Each run below is a few steps of one of 8 hidden systems, one row a step.
H, trace 1, 8 rows:
[[-28  17  -3 -11  11 -22 -19  -9 -24  33 -34   6 -34 -67 -85  -2 -33  -8
   -5  67 -28  39]
 [ 34 -33  40 -30   4 -44  58  16 -46  70  47  10 -10  45 -12 -41  23 -30
   -9  24  -3  19]
 [ -7 -64 -24 -20  36  -6  29  36  36  -2   6   9  64  45  49   2  18   3
   13 -52  12 -58]
 [ 31  10 -34  30  -6  46 -20 -59  36 -46 -41 -18  17 -27 -31  60 -12   5
    2 -66  16 -22]
 [ 34  46   5  10 -31  21 -65 -35 -34 -20 -12 -27 -14 -36  11 -31 -19 -10
   12  48  26  78]
 [-40 -39   1 -13  22 -40  -5  61 -24  32 -22  13 -22 -21 -15 -63  22  20
   11  72 -39  31]
 [  8 -53  -4  -3  -1 -23  54  23  12  61  47  11 -17  55 -57  28  38  14
  -27 -40 -10 -23]
 [ 26  13 -26 -11  13  15 -16 -14  43  13  38 -12  60  44  47  48 -43 -17
    6 -59  61 -14]]
K, trace 2 (8 x 22):
[[ 59  25   8  47  45  23 -15 -58 -10 -15 -70 -25  23 -44 -12   6 -21 -12
   58 -19   2   7]
 [ 59 -58  25   3 -10   4  -9  17 -49  37 -43 -44 -32  14  -2 -23  22   8
   20  34  27  69]
 [ -8 -73 -67   6   6 -10 -24  46  26  34  35  12  11  12 -56 -31  60  38
   -1 -11 -14  21]
 [ 23  -4 -32  -5  19  -5  19 -31  40  46  52   9  36  19 -60  57 -22 -20
  -14 -65  18 -29]
 [ 17  -2 -16 -66   8   6 -16 -29   0   2 -17 -12  70 -17  36   7 -74 -64
    4   6  58  13]
 [ 24 -30 -10   6  40  -1  -2 -19 -24 -32 -81   4  35 -65  -9 -59  13 -19
   51  22 -25   2]
 [ 77 -68  28  39   2   9  41   0 -29  15 -36 -30 -30  35 -18  -6  63  16
   21 -30   0  11]
 [ 11 -57 -57   1 -18  22 -51  47  39  27  34 -24  16  48  12  19  23  46
   -4 -29  46  39]]
V, trace 3 (8 x 22):
[[-65  25  42  -9   4 -26  17  65   6  20  28   8 -31  53  71  13 -15  28
  -16  33 -10 -21]
 [-46  31  -7  11  -3   4  16  14  45 -48  40  28  21  34  62  16  13  22
  -13 -47 -15 -75]
 [ 27  80  20  56 -14  15  -6 -24  16  -9  78  -2 -10  49  43  16  15  19
    4 -43  13  -4]
 [-25  76  45  48 -21  12 -27  16  -9 -39  -3 -11 -59   6  62  -7  14  48
    5  31 -21  14]
 [-65  32   2  27 -36  -7  11  21  17 -34  33  32 -57   2 -22   4  48  50
  -40   0 -54 -31]
 [-35  26   9   6 -11 -21   4  51  21  53  92   6 -33  70   9  28   9  38
  -29  -4  -2  -1]
 [-57  42  22  12  29  -6  -6  48  35  -8  13   2   5  39  92  32 -30  31
   12  -1  -4 -39]
 [-19  78  17  28 -10  13  21 -29  25 -57  43  27   4  12  34  21   4   4
  -13 -47 -19 -65]]
F, trace 4:
[[-50  49 -51  26  35  -8 -68   7  25   1  13  23  17 -60 -28 -26 -18  25
   25  40 -34  20]
 [ -2  -3  54  13  22 -31  21  44 -24  87  -2 -24 -65  40 -19  32 -16  24
    1  41  -8  30]
 [ 13 -87 -13 -87 -35  -5  23   8 -22   1 -17  -2  35   8  13 -17  -8 -52
  -29   7  42   8]
 [  1   8 -35  12  39 -12  35 -34  38  -4  41  47  58 -10 -32  -6  14 -21
   12 -59 -27 -71]
 [ 55  60  39  61   9  31 -10 -35   5  -4  -5 -37 -23  33  39  49 -14  19
   30 -36  28  10]
 [ -9   0 -14 -11  -6  17 -61  -1 -21 -45 -68 -15   7 -62  21 -42 -18  -7
   21  60   5  49]
 [-23 -18 -10  20  23 -38  16  25  -9  56  20  27 -34 -19 -93 -28  38  22
    2  33 -58  10]
 [ 37 -59   4 -22 -24   1  17  33   3  55  42 -27  -8  85  19  31  15   7
  -23 -27  51  23]]
M, trace 5, 8 rows:
[[-14 -34 -51 -14  22   0 -50  42  23 -19   8   9  65   0  65 -70  20  11
   34  14  13  19]
 [ 26   9  -8  28  52  13  -3 -45  12  18 -70 -21   4 -50 -71  54 -45  -6
   30 -19  -6  -6]
 [ 65 -17  19 -33 -54   7  11 -20 -41  29  52 -18  -8  48  10 -17  13 -33
  -32  -3  53  50]
 [-28 -14 -12  -7  57 -21 -28  44  -3  -3 -27  13  44 -29  48 -72  -3   3
   53  51 -18  12]
 [ 39 -32  16   1  17  10  46 -46 -11   5 -75 -19  -2 -25 -59  58 -25 -28
    2 -36   1 -34]
 [ 43 -27 -28 -41 -51  13 -15  -8  -5  -7  67   0  42  41  43 -36  22 -29
  -19 -20  58  29]
 [-10  28 -21  35  74  -3 -49   5  16   3 -42  -5  38 -45  22 -28 -26  12
   69  28 -15  14]
 [ 60 -28  38 -11 -23  16  36 -41 -41  19 -54 -34 -44  -2 -54  49 -14 -27
  -17 -11  22  19]]
K, trace 6:
[[-25  31 -71  23  28  18 -85   0  39 -22  -5   5  42 -53  -4 -21 -18  24
   35  11  -3  25]
 [ 55  21  44  25  28 -14  39 -48 -40  53 -18  -9 -37 -17 -78  17 -20 -25
   14   9 -15  16]
 [ -2 -81   3 -68 -29 -19  18  50 -25  22  10  -3  11  41  35 -43  19 -16
  -25  32  28  30]
 [-31 -24 -66  22  30   3  -4   7  58 -30   3  36  47 -25 -25  -8  37  25
   13 -52 -37 -58]
 [ 65  35  28  14  -5  27  17 -63  -1   7  -4 -32   0  22   1  72 -41 -28
   -1 -51  45 -11]
 [ -4 -11 -13 -31   0   6 -66  29 -17  -4 -29 -23  21 -18  53 -46 -24  -6
   21  65  33  70]
 [  1 -21 -15  42  38 -21  16  -2  -4  21 -24  21 -19 -45 -92 -27  42  20
   27   6 -66 -10]
 [ 47 -43  23 -25 -35  -1  54   0 -15  39  45 -13 -12  75  -7  33  16 -18
  -35 -43  37  -6]]
S, trace 7 (8 x 22):
[[-28  11 -61 -12  -4  18 -49 -15  46  21   1  -6   9 -33 -75  71 -54   4
  -21 -17  16   9]
 [ -2  67  35 -20  -7 -28  -8 -10 -36  60  57   1 -25   8  -5 -11 -44 -29
  -15  59  12  50]
 [-24 -42  37 -28  19 -30  25  58 -32  -5 -38   6   4  11  71 -72  18  -2
   18  54 -15   2]
 [ 32 -63 -18  -4  16   5  52 -27   0 -39 -44  21  40 -26 -36 -20  44 -23
   16 -49 -24 -57]
 [ 53  47 -11  42  -9  34 -13 -50  31 -13  48 -14  13  35  12  48  -3   5
    4 -78  34 -10]
 [-48  50 -18  22  -2  20 -87  33  27   3 -12 -27 -30 -16  19  33 -42  49
    6  40   9  48]
 [-19 -17   8 -20 -12 -30   6  10 -43  39  -9  14 -43 -38 -80 -38  10  -8
  -19  69 -35  43]
 [ 22 -52  28 -32   0 -35  75  25 -22  36  49  19  16  61  26 -39  42 -24
  -11 -14   0 -25]]
H, trace 8 (8 x 22):
[[  3  82  62  23 -26  -5  27 -22 -18  21  47  -3 -69  34 -10  45 -16   3
  -31   3  -6  -2]
 [-61  34  33 -47  -1 -20  10  34   1 -17  19  15  18  20  97 -10 -40 -17
  -15  35   6 -28]
 [-41  24  22  13  12 -11  59 -22   9 -50 -28  38 -10 -31 -19  13  12  -6
  -14 -20 -61 -85]
 [ 34  60  55  28 -54  23  16 -35 -25 -48  37  -5 -38  37  50   2  29   1
  -25 -19  10  -5]
 [-80  40  -4   3 -10   1 -42  46  24 -56  -7  14  -3  -9  80 -19  -4  35
   -1  35 -18 -13]
 [-49  51  28  27 -10 -12  29  -5   2  -2  -5  16 -71 -20 -63  44  -1  29
  -35   9 -59 -31]
 [ -6  60  55 -21 -35 -14  27   1 -21  12  72   5 -26  57  60   8 -19 -17
  -37  14  21   0]
 [-71  26  12 -16  34 -18  26  26  28 -43 -20  33  30  -9  65   0 -25  -3
    9   6 -34 -75]]
G, trace 9, 8 rows:
[[ 26   3 -42 -36  14  15 -56 -33   2   2 -14 -15  65 -42   1 -13 -55 -46
   24  15  46  46]
 [ 57  52  37  39  57 -22  25 -49 -29  48  17   6  10 -17 -36 -21 -18 -32
   45   3 -21   6]
 [ 33 -65  37 -22  14 -13  30  21 -47  61 -68 -34 -38   4 -36  17 -18  -9
    4  36   7  35]
 [ 14 -59 -73 -36  19  -6 -29  -6  15  31  -3   6  60 -41 -68 -28  -7 -27
   11  -1  12  27]
 [ 61  17   0  33  64   2  12 -36  19  54  20 -15  44  23 -15  35 -30 -18
   48 -52  24 -11]
 [ 29  -4  39 -29  22   0  -2  -5 -37  28 -71 -41   4 -11  32  15 -69 -38
   22  42  38  36]
 [ 30  -9 -15 -21  18 -20   6 -45 -35  15 -15  21  24 -67 -74 -59   0 -47
   15  32 -20  26]
 [ 70 -49   9  33  41 -12  35  -2  -8  80  11 -18  -8  38 -57  14  24   6
   30 -29   3  14]]
S, trace 10 (8 x 22):
[[  5  20  29  12  -9  21 -24 -20 -32 -16 -92 -38 -53 -47 -29  38 -40   5
    2  39   4  39]
 [  3 -16 -15 -22 -70  -7  -5   3 -26 -18  68  26 -15   7 -12 -75  65  -2
  -38  24  -5  35]
 [-41  -7  15  23  60 -33  54  48  29  24  17  24   3  35  15   8  16  30
   16 -19 -45 -69]
 [ 27 -47   6 -33 -16  31  14 -23   0  -1 -77 -38  -2   0 -15  78 -46 -26
  -16 -27  45  -7]
 [-10  61 -36 -28 -45  10 -47 -42   5 -34  72  23  38 -23  16 -38 -19 -34
  -25  10  21  25]
 [-29  58  58  54  49 -26  17  23 -15   3 -20  10 -43  -6  28 -25   7  34
   34  42 -56 -16]
 [ 26 -96   7 -15 -44  19  25  16 -25 -18 -66 -24 -41  10 -25   8  52  14
  -23  -6   9  11]
 [-18   1 -61 -22 -17  -3   2 -12  50  -1  91  40  47  14 -25   5  12  -9
  -33 -51   7 -36]]
T, trace 11 (8 x 22):
[[ 25  78  59  70  43 -11   4 -11 -23  21  19  -6 -27  15  37 -23   7  20
   49  21 -24   8]
 [  9 -81   7 -27 -27  25  -5  33 -16 -18 -94 -43 -29   6  14  32   1  15
   -9  10  27  20]
 [-11 -21 -73 -15 -15 -11 -11 -17  21   1  60  46  34 -30 -79 -38  37  -9
  -23 -18 -22  -6]
 [ -4  63  52  40  51 -26  20  19   5  64  44  -6 -24  46  31  24 -26  23
   25   7 -13  -8]
 [-23 -38   1 -61 -29  20  -8  10  -3 -39 -83 -26   6 -14  41  40 -55 -20
  -26  11  41  -6]
 [ 18  28 -33   5 -22   0   1 -60  -8 -45  42  44  30 -49 -49 -61  43 -31
   -8 -13 -28 -13]
 [ 34  22  56  64  27  -7  13  29 -15  38  19 -25 -40  65  50  -4  28  43
   35   1  -4  17]
 [-28 -78 -48 -39 -16  24 -37  41  28 -13 -72 -30  13 -13  -1  40 -21  17
  -12  -2  30   9]]
G, trace 12 (8 x 22):
[[ 79 -10  21 -16  20 -18  52 -46 -30  42  49  10  43  28  -9 -31   8 -57
   15 -26  21  -3]
 [ 40 -60  25  11  57  -4  11  28 -25  20 -87 -32   7  -1  28 -26   2   4
   61  18   2  17]
 [ 38 -11 -50   9  -5  30 -48 -50   1 -11 -49 -20  10 -67 -84  11 -10 -11
   12  -5  12  43]
 [ 49  31   1  15  26 -16 -15 -18  -8  89  75 -13   7  33 -30   2 -22 -14
   19   1  29  51]
 [-30 -17  21 -21  73 -34  17  36  -5  67 -60 -12   5 -15  -1  22 -62 -10
   31  45  -7  -2]
 [ 23 -35 -26 -51  -9   0  30 -58 -12  -5 -36  11  35 -49 -73  18 -29 -63
  -20 -18  12 -19]
 [ 87 -38   4   1  24  -6  21 -16 -22  43  37  -7  50  44  19 -41  25 -32
   36 -28  38  18]
 [ 22 -18  10  33  65   7 -28  13  -5  11 -91 -32  12 -28  17  -4 -20  16
   66  22  -3  25]]
V, trace 13, 8 rows:
[[  50  -88  -17  -44   -7   13   -5   20   -7   24  -15  -34   36   41
    33   -2    3  -16    5  -18   66   34]
 [  17  -19  -51   17   35   33  -55  -20   30  -27  -70  -20   53  -52
    -6   11  -30    3   43  -20   20   11]
 [  43   29   11    4    5    3   13  -75  -29   13  -29   -2  -13  -56
   -89   14  -28  -44    0    3   -6   14]
 [   8  -36   18  -61  -20  -28   12   11  -59   25  -16    5  -10  -21
   -15  -59   -4  -45  -13   74    2   51]
 [   0 -113  -42  -30   22  -14   22   40   10    3  -44   10   40   -6
   -18  -32   38    0   13  -13  -10  -17]
 [  53  -49  -37  -11    7   23   -7  -24   25   33  -18  -31   37   15
   -35   63  -29  -19    3  -61   54    5]
 [  19   40   -7  -16   30   11  -47  -41  -13    4  -42  -19   36  -52
     4   -5  -71  -42   30   33   29   44]
 [  22  -17   18  -13   14  -17   42  -41  -45  -24  -54   23    3  -64
   -48  -57   18  -40   13   25  -42  -15]]
T, trace 14, 8 rows:
[[ -2  24   3   6 -67  21 -50  -5 -34 -52   4  -4 -41 -27   8 -54  32  13
  -19  48  -3  60]
 [-31 -18   3  57   7  -5   2  40   7 -11 -26   5 -58  -8 -36 -12  64  69
    7   9 -63  -8]
 [-31 -24 -14  -4 -34   4   6  31  31  35  28 -10 -50  43 -51  82   1  37
  -52 -29   9  -9]
 [-81  70 -24 -34 -23  -4 -43  14  32 -10  56  26   7 -12  16  18 -50   1
  -40  28   2  -4]
 [-30  86  54  26  -7   7  14 -33 -17 -55 -38   7 -43 -41  17  17 -27  -2
   -5  23 -36 -29]
 [ 22 -15  28   4 -87  30   8  -9 -33 -66 -17 -11 -59  14  16  -8  57  16
  -43  -2   7  17]
 [-30 -10 -52  46 -16  12 -50  40  35 -27  36  14 -16   3  -8 -26  66  70
    1 -10 -26  10]
 [-33  35 -10  49  18   7 -28  14  37  44   0 -19 -48   4 -57  84 -28  52
   -3  -9 -15   5]]
F, trace 15 (8 x 22):
[[-30  59  -7   5  10  21 -34 -23  36   3 -22 -20  -9 -18 -20  96 -85   4
  -12 -14  20  -9]
 [  5  59  50 -29   7 -24   4 -27 -55  15   7  11  -2 -26  24 -49 -42 -51
    8  71  -1  34]
 [ 19 -71  30   7  22 -25  59  26 -34  -3 -41  13  -7   4  -3 -61  66   4
   25  10 -44 -22]
 [ 33 -53 -49  16 -49  36 -10 -16  28 -18  17 -11  -9  20 -54  35  50  28
  -30 -72  20  -1]
 [-30  63 -51   8   7  14 -75   4  50   4  64   4  44   7  37  12 -39  12
    6 -10  28  19]
 [-42  38  51  -1  57 -23   9  25  -9  29 -61 -13 -19 -18  23  29 -69  -2
   24  52 -19  -8]
 [ 39 -36  42 -43 -35 -11  53 -29 -63   4 -34  -1 -30 -17 -42 -25   8 -50
  -27  30   2  17]
 [ 33 -48 -40   8 -12  -3  18  -1   9 -17  57  30  44  26   1 -68  83   2
    8 -45  -7 -17]]
M, trace 16, 8 rows:
[[ -7 -44 -10  32  25  20 -25  64  40   6 -33 -36  -5  49  53  36  14  64
   25 -26  17  -2]
 [-39   7 -46 -43 -29   7 -44 -16  12  10  -6   1  -6 -51 -72  44 -52 -14
  -43  21  14  30]
 [ 38  48  37  16  23 -34  38 -29 -31  47  82  26   4  25 -12 -47  18 -28
   13   8 -18   3]
 [-25 -21  51  -3  21   1  19  57  -5 -18 -63 -22 -17  32  96  11 -10  27
   19  18   2 -24]
 [-34 -23 -44 -43 -49  21  -4 -34  10 -62 -39  20   8 -62 -57  14  -5 -22
  -46  -8  -8 -21]
 [ 54  28 -21  54  17  -3   3 -30  17  18  91  17  25  34 -15 -28  48   9
   22 -55  -5  -4]
 [-16  10  22  25  18  13 -51  53   9  25 -40 -48 -33  29  60  42 -36  50
   23  28  26  41]
 [-35  -2  -2 -51 -39 -12   8 -20 -33  -3 -26  18 -31 -60 -79  -8 -19 -33
  -47  55 -18  19]]

Name the system that made each run.
trace 17 (2 x 22):
[[ 49   0 -21  71  39  30 -27 -20  30  18 -28 -32  -2   4 -35  57  -1  38
   45 -55  12   5]
 [  3  43   7 -26 -12  13 -58  -9 -13  34   5 -37  -8  -2  16  33 -78 -24
   -8  40  57  67]]
  G
trace 18, 2 rows:
[[ 50  24  23  -3 -49  29  36 -75 -13 -48   2  -4  -7   7 -12  36   5 -35
  -33 -58  19 -31]
 [ 22  18  -9  22 -28  17 -56  17  -9 -23  47  -7   8  25  70 -68  40  24
   19  20  24  58]]
  T
trace 19 (2 x 22):
[[-21  34  41 -32 -12 -38  46 -15 -34  50  37  22 -41  -6 -61  12 -26 -34
  -40  39 -24  -1]
 [ 11   1  43 -31  24 -31  64  13 -14  16  42  20  38  53  76 -31  -1 -36
    7  -7   4 -43]]
  H
trace 20, 2 rows:
[[-65  -3 -29 -11 -47   9 -10  15  12 -84  -8  35 -13 -35   0 -26  43  23
  -38   7 -41 -30]
 [-48  56  17  28 -41  -8   5  21  16  -3  69  18 -60  34  -6  30  17  44
  -44  -6 -29 -18]]
  F
trace 21:
[[ 15   3  60 -47 -61  13  25 -12 -47 -39 -26 -21 -25  15  60   2 -25 -37
  -37  26  37  12]
 [-54  17 -23 -10 -22   1  -3  -1  13 -91   5  43  24 -33  36 -53  35   2
  -14   0 -35 -48]]
  S
trace 22:
[[ 48 -61  31 -11 -26  -2  -1  33 -51  33 -18 -33 -38  32  14 -33  33   6
    1  36  26  69]
 [-34 -53 -73  10  16 -13 -22  50  43  24  39  26  17   6 -45 -23  49  45
    1 -15 -28  -6]]
  K
trace 23 (2 x 22):
[[-42   6   5  20  61 -34  37  32  22  -5  18  41  26  10  34 -40  27  16
   32  -7 -55 -66]
 [-15   6   8   9 -21  34   8  -9  32 -38 -43 -21 -24  15  13 101 -30  16
  -31 -52  18 -46]]
  M
trace 24, 2 rows:
[[-63  22 -33 -20   4  14 -52   4  26  -6 -53 -12  -8 -56 -32  53 -71   6
  -15  32   0  10]
 [-10  50  36 -18 -39 -20  33 -47 -44 -11  24  28 -44 -36 -60 -16  -3 -37
  -42  35 -34   2]]
  T
trace 25 (2 x 22):
[[ -7 -35 -52 -22  12 -22  -8  35  39  50  90  22  50  48   2 -14  16   4
   -8 -30  18  -6]
 [-18  55   3   8  74 -11 -11  -5  33  29 -14  -4  43 -10  29  43 -82 -13
   38  -6   7 -30]]
  T
trace 26, 2 rows:
[[ 22   5 -10 -12  59 -44  18  -3   2  75  72  23  58  21  -5 -37 -15 -33
   29   3   3  -1]
 [ 45 -26  25   8  67   0   1  13 -12  24 -61 -36  39   8  60  -7 -29 -14
   65   5  27  13]]
  S
trace 27:
[[ 38 -37  24 -39 -51  25  -2 -21 -51 -49 -68 -28 -12 -20  27 -23   4 -34
  -13  26  33  38]
 [-20 -28 -52   3  -8 -11 -26  18   2 -21  32  37  19 -29 -25 -90  71  17
    2  18 -38  16]]
  H
trace 28 (2 x 22):
[[-15 -33  -4 -80 -21 -24  51 -29 -22   8  -3  29  23 -31 -54  -5 -27 -69
  -43  11  -6 -26]
 [ 23  53  49 -11  -1  -5  45 -31 -13 -31  42  16  33  34  86 -14 -12 -43
    2 -22  14 -40]]
  S
trace 29:
[[-32  93 -20 -21 -13  -1 -28 -48  16 -35  57  30  38 -30  20  -6 -50 -38
  -15   3   9 -13]
 [  1  45  69  40  47 -17  30  -7 -37 -12 -58   2 -29 -25  28 -24  -6   2
   41  39 -45 -15]]
  H
trace 30, 2 rows:
[[  7   2 -52  42  66  11 -38  -9  53  35 -17 -13  32 -23 -46  45 -28  26
   44 -36  -1  -2]
 [ 49  19   0   7  -2   5 -46 -19 -24  66  19 -40 -16   3 -34  10 -33 -10
   10  26  41  87]]
  S
trace 31, 2 rows:
[[ -5  24 -21 -54 -70   7   8 -45   4 -35  67  28  24   1  -6   0  -7 -45
  -61 -27  24 -16]
 [-26  58  26  38  37 -11  16  10  20 -34  29  26  22  17  81 -25  11  15
   30 -11 -30 -54]]
  F
